In the data rows, the value 500 means zero.
Two rows play each game, the first against the second. How much does the first row win by? 15 is about a draw, 30 a big win and 0 a big loss. Wins can go round in a circle: one row can beat a second, the second a third and the third the first. Each row has two weighted sums of its numbers, A and B, taken from their middle values. A row wins by its A times the other's B, less its B times the other's A.
c(608, 544, 316, 717, 602, 389, 469, 393, 634, 342, 414, 368, 484, 568, 508, 595)
c(433, 509, 588, 452, 445, 394, 486, 439, 529, 655, 634, 676, 666, 475, 590, 649) ~ 14
c(509, 346, 504, 545, 611, 387, 558, 563, 572, 463, 434, 487, 490, 512, 520, 479)
c(445, 634, 564, 488, 404, 559, 471, 406, 354, 588, 504, 489, 512, 603, 509, 523) ~ 13
c(492, 589, 550, 451, 441, 583, 463, 491, 413, 582, 540, 579, 560, 515, 516, 500)
c(270, 378, 456, 699, 559, 435, 695, 541, 488, 426, 346, 310, 488, 623, 623, 325) ~ 15
c(474, 466, 410, 625, 563, 455, 528, 540, 610, 474, 439, 436, 586, 535, 511, 531)
c(609, 531, 457, 480, 461, 445, 395, 401, 592, 528, 613, 599, 518, 411, 471, 656) ~ 16
c(481, 553, 511, 416, 452, 626, 440, 627, 492, 556, 518, 568, 565, 485, 416, 465)
c(372, 356, 511, 602, 537, 410, 717, 372, 450, 418, 527, 438, 416, 518, 639, 351) ~ 12
c(662, 573, 468, 517, 552, 476, 323, 489, 558, 454, 425, 443, 492, 492, 422, 615)
c(451, 399, 518, 487, 533, 440, 567, 459, 519, 500, 575, 533, 508, 470, 491, 464) ~ 14
c(502, 452, 471, 449, 459, 553, 526, 488, 530, 480, 584, 534, 492, 445, 384, 492)
c(547, 430, 558, 493, 601, 328, 500, 450, 559, 512, 460, 500, 521, 504, 523, 571) ~ 18
c(494, 459, 474, 588, 539, 360, 526, 339, 537, 495, 580, 539, 525, 481, 606, 577)
c(392, 457, 489, 465, 413, 666, 625, 548, 372, 448, 493, 466, 461, 546, 391, 293) ~ 13
c(436, 428, 375, 737, 664, 346, 536, 668, 710, 425, 220, 257, 618, 640, 501, 515)
c(558, 621, 583, 379, 367, 614, 414, 391, 375, 574, 611, 575, 437, 468, 469, 568) ~ 9
c(563, 517, 482, 472, 490, 462, 485, 399, 503, 475, 534, 505, 450, 478, 447, 555)
c(555, 525, 385, 614, 591, 459, 458, 639, 606, 424, 381, 383, 487, 518, 535, 531) ~ 13
c(292, 395, 463, 537, 471, 479, 678, 546, 501, 581, 540, 535, 588, 510, 617, 388)
c(466, 414, 405, 632, 612, 299, 467, 564, 672, 545, 495, 553, 620, 440, 726, 596) ~ 17
c(464, 413, 488, 550, 566, 377, 560, 510, 610, 483, 455, 435, 566, 516, 436, 518)
c(388, 434, 312, 691, 491, 545, 638, 629, 586, 353, 386, 339, 465, 569, 513, 340) ~ 20
c(565, 525, 559, 445, 494, 531, 465, 518, 449, 541, 517, 563, 418, 404, 632, 501)
c(575, 469, 561, 410, 579, 486, 385, 653, 542, 548, 420, 528, 493, 425, 494, 523) ~ 17
c(469, 506, 453, 622, 534, 395, 508, 518, 584, 516, 492, 480, 538, 473, 630, 592)
c(633, 666, 531, 443, 479, 550, 339, 489, 458, 520, 447, 457, 529, 533, 357, 629) ~ 15
c(611, 482, 413, 584, 584, 402, 415, 491, 623, 394, 442, 426, 423, 453, 537, 588)
c(440, 471, 573, 482, 507, 512, 552, 518, 426, 570, 498, 572, 459, 448, 688, 444) ~ 16
c(523, 392, 523, 498, 586, 508, 504, 622, 521, 442, 388, 423, 470, 510, 499, 404)
c(507, 515, 465, 396, 432, 637, 433, 677, 515, 581, 595, 621, 518, 407, 520, 459) ~ 21
c(363, 392, 294, 737, 548, 377, 581, 631, 687, 429, 398, 359, 601, 553, 580, 456)
c(652, 548, 556, 449, 575, 380, 342, 420, 545, 556, 534, 598, 518, 440, 498, 678) ~ 12
c(599, 514, 552, 477, 623, 461, 375, 597, 485, 552, 368, 508, 475, 530, 564, 531)
c(400, 448, 498, 502, 475, 524, 601, 541, 452, 518, 484, 509, 476, 505, 625, 367) ~ 15
c(551, 483, 472, 446, 491, 399, 440, 450, 608, 530, 649, 611, 580, 447, 508, 635)
c(663, 719, 568, 438, 444, 561, 271, 435, 458, 584, 534, 531, 477, 504, 448, 666) ~ 8
c(420, 539, 503, 611, 473, 388, 536, 414, 498, 564, 519, 533, 595, 565, 614, 538)
c(523, 455, 546, 441, 512, 373, 472, 443, 565, 592, 613, 640, 589, 443, 528, 626) ~ 9
c(632, 622, 318, 562, 441, 659, 371, 537, 521, 333, 434, 372, 399, 531, 397, 501)
c(567, 488, 566, 407, 459, 492, 494, 395, 446, 506, 606, 561, 406, 403, 522, 530) ~ 23
c(429, 455, 488, 547, 472, 491, 549, 501, 551, 474, 505, 455, 545, 521, 432, 509)
c(581, 468, 536, 476, 591, 424, 436, 447, 541, 473, 486, 502, 448, 443, 540, 545) ~ 17
c(708, 663, 466, 496, 556, 543, 285, 518, 534, 467, 430, 401, 455, 492, 416, 616)
c(430, 491, 479, 536, 478, 520, 518, 536, 533, 502, 439, 441, 591, 567, 370, 496) ~ 12
c(508, 546, 638, 360, 478, 567, 478, 575, 348, 606, 508, 595, 437, 438, 622, 417)
c(464, 492, 545, 554, 544, 396, 493, 527, 575, 568, 435, 506, 615, 549, 567, 550) ~ 20
c(543, 659, 493, 456, 394, 577, 469, 380, 428, 566, 600, 544, 552, 543, 382, 612)
c(664, 694, 590, 289, 375, 684, 319, 355, 328, 577, 679, 653, 428, 424, 376, 573) ~ 13
c(511, 526, 523, 425, 428, 520, 462, 454, 471, 574, 645, 658, 542, 449, 546, 540)
c(403, 524, 491, 575, 458, 447, 610, 299, 424, 503, 544, 448, 546, 606, 465, 522) ~ 16
c(456, 571, 668, 360, 393, 572, 484, 437, 345, 648, 592, 567, 489, 501, 452, 490)
c(435, 500, 594, 533, 480, 348, 535, 337, 493, 615, 557, 539, 619, 555, 497, 627) ~ 11
c(653, 585, 388, 528, 453, 597, 395, 444, 549, 381, 485, 405, 484, 524, 245, 615)
c(433, 595, 361, 711, 461, 518, 605, 357, 492, 426, 462, 352, 503, 607, 503, 488) ~ 13
c(524, 559, 510, 495, 479, 491, 423, 498, 513, 538, 463, 496, 535, 527, 478, 570)
c(437, 599, 489, 502, 390, 610, 524, 488, 443, 531, 529, 456, 543, 553, 399, 502) ~ 13
c(412, 419, 403, 622, 539, 448, 609, 572, 573, 416, 385, 356, 533, 561, 494, 444)
c(324, 513, 604, 499, 485, 568, 617, 612, 356, 641, 396, 499, 554, 588, 593, 337) ~ 18
c(507, 457, 557, 447, 515, 601, 537, 511, 391, 458, 447, 448, 356, 481, 517, 374)
c(407, 382, 532, 506, 517, 568, 633, 541, 413, 409, 448, 449, 372, 481, 633, 246) ~ 15
c(561, 502, 361, 491, 488, 621, 448, 602, 588, 370, 427, 420, 508, 490, 278, 498)
c(311, 361, 393, 672, 588, 405, 686, 637, 583, 443, 338, 388, 560, 556, 622, 328) ~ 12
c(509, 508, 592, 370, 457, 626, 543, 428, 347, 458, 539, 497, 404, 518, 341, 409)
c(632, 643, 581, 336, 417, 800, 373, 578, 272, 425, 434, 436, 224, 489, 459, 345) ~ 12
c(510, 574, 310, 680, 507, 468, 459, 525, 634, 475, 402, 389, 592, 566, 460, 604)
c(517, 496, 518, 535, 556, 470, 503, 570, 497, 476, 402, 431, 442, 526, 548, 462) ~ 13
c(478, 527, 577, 439, 468, 439, 492, 436, 510, 635, 564, 587, 621, 529, 421, 628)
c(545, 395, 371, 628, 615, 391, 514, 578, 652, 338, 357, 304, 439, 501, 528, 490) ~ 17
c(662, 541, 538, 490, 586, 537, 395, 486, 451, 388, 423, 424, 337, 516, 505, 490)
c(345, 239, 361, 636, 620, 488, 707, 753, 674, 342, 305, 302, 543, 538, 428, 277) ~ 24
c(496, 314, 305, 637, 648, 456, 608, 571, 653, 221, 390, 291, 430, 538, 393, 378)
c(417, 444, 368, 608, 472, 465, 568, 534, 612, 455, 515, 429, 561, 494, 468, 516) ~ 28
c(353, 448, 493, 554, 490, 508, 625, 587, 448, 533, 477, 472, 479, 494, 671, 373)
c(696, 478, 588, 313, 537, 455, 314, 496, 540, 599, 632, 719, 460, 338, 560, 603) ~ 18
c(493, 524, 432, 610, 532, 502, 505, 582, 568, 441, 376, 392, 511, 552, 501, 484)
c(435, 572, 675, 412, 448, 523, 457, 492, 387, 719, 525, 613, 586, 546, 571, 510) ~ 6
c(401, 410, 454, 583, 551, 467, 612, 560, 557, 469, 396, 386, 558, 577, 419, 438)
c(707, 606, 457, 436, 445, 582, 328, 379, 514, 400, 602, 509, 366, 382, 387, 604) ~ 14
c(705, 465, 469, 512, 667, 467, 351, 558, 630, 336, 377, 373, 382, 477, 404, 555)
c(620, 473, 486, 498, 592, 384, 392, 482, 598, 461, 510, 512, 495, 412, 479, 596) ~ 10
c(554, 522, 463, 424, 489, 658, 411, 714, 532, 484, 445, 504, 503, 445, 386, 443)
c(566, 374, 411, 613, 665, 363, 472, 572, 655, 389, 389, 435, 420, 440, 648, 500) ~ 11
c(554, 337, 478, 604, 654, 300, 497, 482, 670, 430, 480, 509, 535, 427, 621, 560)
c(522, 418, 607, 422, 563, 487, 477, 613, 489, 492, 394, 477, 470, 468, 529, 436) ~ 13
c(291, 470, 702, 333, 340, 509, 617, 361, 355, 741, 697, 714, 617, 449, 560, 478)
c(532, 462, 530, 424, 458, 415, 474, 385, 519, 515, 663, 633, 507, 392, 522, 570) ~ 16
c(377, 567, 496, 593, 424, 528, 590, 405, 395, 505, 517, 446, 504, 566, 590, 447)
c(367, 443, 611, 493, 512, 524, 604, 563, 399, 530, 408, 420, 547, 599, 489, 367) ~ 19
c(475, 533, 619, 421, 494, 604, 518, 529, 375, 501, 460, 455, 481, 542, 422, 423)
c(535, 429, 545, 495, 578, 461, 506, 520, 469, 437, 420, 456, 387, 477, 553, 431) ~ 15
c(446, 524, 629, 448, 480, 568, 546, 453, 334, 575, 504, 525, 430, 500, 595, 400)
c(579, 526, 429, 519, 482, 595, 490, 461, 438, 353, 465, 381, 291, 484, 504, 410) ~ 16
c(516, 489, 524, 477, 531, 414, 501, 486, 549, 563, 538, 558, 578, 506, 485, 584)
c(443, 317, 421, 543, 577, 456, 629, 523, 559, 371, 518, 471, 420, 466, 596, 379) ~ 17
c(505, 463, 374, 566, 490, 546, 555, 501, 549, 323, 432, 363, 463, 533, 293, 462)
c(573, 554, 404, 651, 528, 448, 461, 418, 532, 397, 451, 395, 374, 513, 663, 538) ~ 10
c(550, 383, 346, 760, 700, 284, 552, 469, 688, 302, 307, 308, 475, 540, 638, 534)
c(474, 483, 567, 521, 524, 405, 483, 541, 525, 600, 529, 595, 552, 468, 690, 544) ~ 11
c(525, 593, 568, 475, 535, 548, 436, 531, 430, 514, 399, 450, 478, 592, 429, 509)
c(520, 484, 597, 392, 432, 558, 541, 420, 331, 490, 590, 609, 336, 442, 672, 377) ~ 14
c(593, 521, 569, 385, 490, 543, 439, 440, 405, 473, 628, 613, 321, 382, 635, 455)
c(475, 389, 385, 584, 534, 460, 594, 507, 622, 390, 465, 405, 517, 490, 421, 463) ~ 19
c(590, 575, 524, 377, 443, 682, 429, 615, 414, 483, 535, 539, 382, 462, 469, 420)
c(475, 455, 485, 504, 493, 501, 594, 485, 489, 459, 508, 505, 444, 493, 508, 446) ~ 22
c(412, 417, 566, 528, 567, 404, 588, 537, 513, 565, 475, 499, 535, 515, 623, 473)
c(474, 352, 488, 583, 636, 413, 560, 597, 548, 429, 441, 458, 439, 505, 687, 368) ~ 27
c(599, 624, 483, 467, 452, 498, 371, 467, 518, 512, 547, 524, 556, 459, 430, 650)
c(452, 585, 486, 418, 323, 593, 499, 407, 465, 584, 687, 600, 607, 510, 377, 603) ~ 15
c(464, 496, 586, 415, 456, 554, 527, 470, 392, 528, 612, 609, 404, 392, 621, 436)
c(427, 488, 547, 476, 459, 524, 543, 486, 441, 547, 538, 524, 500, 497, 595, 454) ~ 18
c(530, 560, 457, 598, 494, 471, 484, 353, 466, 443, 524, 489, 429, 524, 590, 552)
c(611, 550, 501, 433, 514, 509, 327, 568, 537, 544, 546, 626, 475, 431, 565, 589) ~ 15
c(326, 545, 575, 378, 308, 671, 636, 428, 306, 623, 671, 588, 527, 523, 462, 384)
c(585, 604, 561, 361, 401, 589, 369, 479, 451, 609, 617, 641, 500, 400, 521, 593) ~ 14
c(447, 533, 598, 310, 458, 771, 433, 876, 388, 616, 365, 504, 499, 498, 473, 334)
c(504, 498, 555, 513, 563, 441, 451, 546, 524, 554, 401, 442, 516, 558, 483, 540) ~ 17
c(279, 445, 516, 541, 456, 501, 681, 545, 439, 566, 474, 491, 575, 563, 593, 364)
c(528, 512, 612, 369, 524, 565, 471, 558, 427, 547, 456, 545, 483, 510, 480, 432) ~ 17
c(591, 571, 543, 383, 454, 635, 470, 418, 377, 442, 564, 541, 353, 469, 459, 426)
c(665, 468, 517, 424, 592, 506, 397, 536, 533, 441, 472, 514, 379, 387, 474, 526) ~ 20
c(401, 333, 564, 513, 609, 381, 641, 528, 528, 524, 489, 583, 528, 462, 667, 374)
c(472, 536, 390, 540, 404, 481, 493, 483, 592, 468, 563, 484, 608, 498, 407, 590) ~ 16
c(492, 546, 448, 512, 431, 586, 518, 498, 489, 461, 489, 477, 541, 535, 441, 490)
c(405, 408, 457, 561, 492, 442, 605, 531, 580, 462, 492, 455, 612, 551, 455, 487) ~ 16
c(454, 392, 631, 367, 481, 604, 607, 442, 374, 417, 480, 464, 381, 508, 401, 343)
c(564, 602, 489, 458, 436, 528, 419, 438, 479, 542, 615, 599, 480, 454, 546, 589) ~ 12
c(602, 427, 521, 381, 563, 547, 387, 730, 584, 509, 427, 529, 493, 430, 434, 475)
c(605, 554, 437, 459, 476, 526, 431, 455, 541, 455, 561, 508, 497, 493, 351, 584) ~ 19
c(483, 485, 592, 579, 533, 306, 570, 249, 480, 547, 575, 521, 526, 543, 571, 616)
c(496, 539, 673, 288, 360, 531, 518, 349, 365, 670, 734, 757, 588, 430, 454, 545) ~ 3
c(516, 568, 435, 575, 515, 517, 448, 560, 533, 466, 425, 445, 479, 510, 555, 506)
c(457, 671, 451, 530, 417, 546, 458, 542, 483, 584, 509, 513, 558, 514, 588, 585) ~ 20
c(577, 526, 620, 409, 561, 445, 427, 500, 472, 540, 457, 521, 515, 522, 427, 571)
c(362, 454, 494, 530, 450, 372, 633, 456, 547, 606, 588, 575, 638, 524, 505, 530) ~ 11
c(434, 609, 519, 500, 438, 533, 486, 537, 453, 573, 472, 503, 586, 570, 452, 516)
c(541, 564, 556, 349, 389, 572, 477, 362, 429, 530, 625, 583, 507, 490, 349, 554) ~ 14
c(551, 586, 592, 350, 400, 577, 460, 432, 391, 617, 682, 724, 472, 407, 553, 534)
c(456, 472, 524, 542, 568, 458, 520, 575, 503, 513, 413, 430, 535, 534, 508, 445) ~ 16
c(438, 553, 640, 429, 438, 579, 539, 499, 359, 621, 538, 578, 548, 547, 508, 453)
c(544, 607, 461, 517, 473, 648, 422, 641, 482, 462, 397, 412, 464, 540, 401, 470) ~ 18
c(572, 518, 400, 570, 499, 413, 485, 361, 584, 414, 555, 478, 524, 476, 420, 654)
c(599, 433, 569, 418, 550, 404, 439, 397, 510, 518, 598, 604, 400, 383, 561, 560) ~ 23
c(486, 526, 498, 518, 519, 526, 477, 551, 485, 483, 413, 385, 527, 550, 409, 500)
c(495, 414, 446, 594, 601, 414, 556, 560, 606, 442, 441, 462, 515, 509, 607, 483) ~ 15
c(339, 346, 399, 658, 531, 315, 706, 448, 649, 467, 536, 484, 668, 550, 445, 559)
c(624, 446, 534, 552, 682, 353, 385, 611, 623, 446, 354, 386, 470, 504, 537, 547) ~ 27
c(589, 686, 687, 344, 419, 603, 382, 477, 302, 647, 569, 671, 438, 442, 662, 529)
c(447, 475, 396, 585, 481, 433, 524, 527, 609, 524, 544, 551, 623, 509, 520, 572) ~ 14
c(475, 471, 550, 508, 514, 571, 544, 539, 443, 435, 411, 393, 381, 538, 472, 386)
c(402, 601, 530, 436, 315, 648, 558, 428, 382, 578, 590, 503, 514, 523, 401, 466) ~ 11
c(443, 516, 536, 449, 458, 676, 525, 656, 395, 530, 415, 432, 410, 503, 546, 322)
c(501, 430, 482, 565, 616, 354, 471, 620, 652, 485, 382, 408, 587, 511, 476, 537) ~ 14
c(425, 349, 440, 606, 592, 355, 616, 572, 657, 464, 413, 412, 569, 538, 537, 480)
c(384, 453, 512, 483, 461, 479, 590, 493, 502, 580, 501, 522, 627, 528, 462, 473) ~ 12
c(488, 512, 403, 605, 533, 470, 510, 541, 586, 442, 404, 353, 515, 576, 382, 502)
c(624, 409, 358, 616, 628, 332, 439, 565, 702, 382, 481, 495, 490, 448, 627, 583) ~ 22
c(476, 518, 471, 516, 488, 595, 515, 598, 456, 456, 420, 424, 441, 529, 517, 392)
c(320, 468, 465, 503, 400, 564, 645, 517, 449, 544, 554, 524, 551, 532, 513, 378) ~ 17
c(364, 372, 464, 625, 521, 397, 657, 450, 553, 452, 487, 436, 568, 566, 477, 469)
c(450, 489, 390, 593, 448, 512, 590, 435, 494, 413, 517, 432, 481, 549, 529, 451) ~ 13
c(569, 391, 312, 630, 556, 371, 491, 483, 745, 342, 524, 431, 549, 488, 367, 640)
c(505, 534, 341, 811, 563, 348, 509, 459, 646, 421, 383, 359, 538, 588, 633, 585) ~ 9
c(569, 526, 492, 504, 551, 397, 421, 484, 550, 548, 554, 609, 542, 434, 608, 606)
c(529, 398, 459, 490, 526, 486, 558, 450, 509, 337, 470, 427, 398, 469, 422, 428) ~ 16
c(617, 583, 556, 410, 513, 566, 358, 478, 432, 522, 558, 589, 428, 443, 525, 512)
c(481, 542, 545, 500, 471, 558, 531, 422, 421, 489, 480, 442, 470, 558, 422, 483) ~ 13
c(571, 586, 417, 494, 431, 615, 457, 497, 475, 423, 464, 415, 411, 501, 442, 519)
c(593, 572, 429, 602, 495, 514, 484, 370, 473, 343, 476, 359, 355, 533, 494, 484) ~ 4
c(405, 437, 475, 555, 487, 388, 604, 460, 548, 560, 582, 597, 588, 492, 654, 524)
c(545, 494, 414, 524, 466, 525, 472, 504, 567, 444, 567, 533, 480, 417, 527, 515) ~ 12
c(361, 478, 499, 549, 477, 557, 609, 553, 475, 493, 370, 304, 555, 636, 332, 421)
c(337, 442, 623, 418, 423, 574, 623, 507, 376, 631, 527, 508, 576, 565, 451, 372) ~ 18
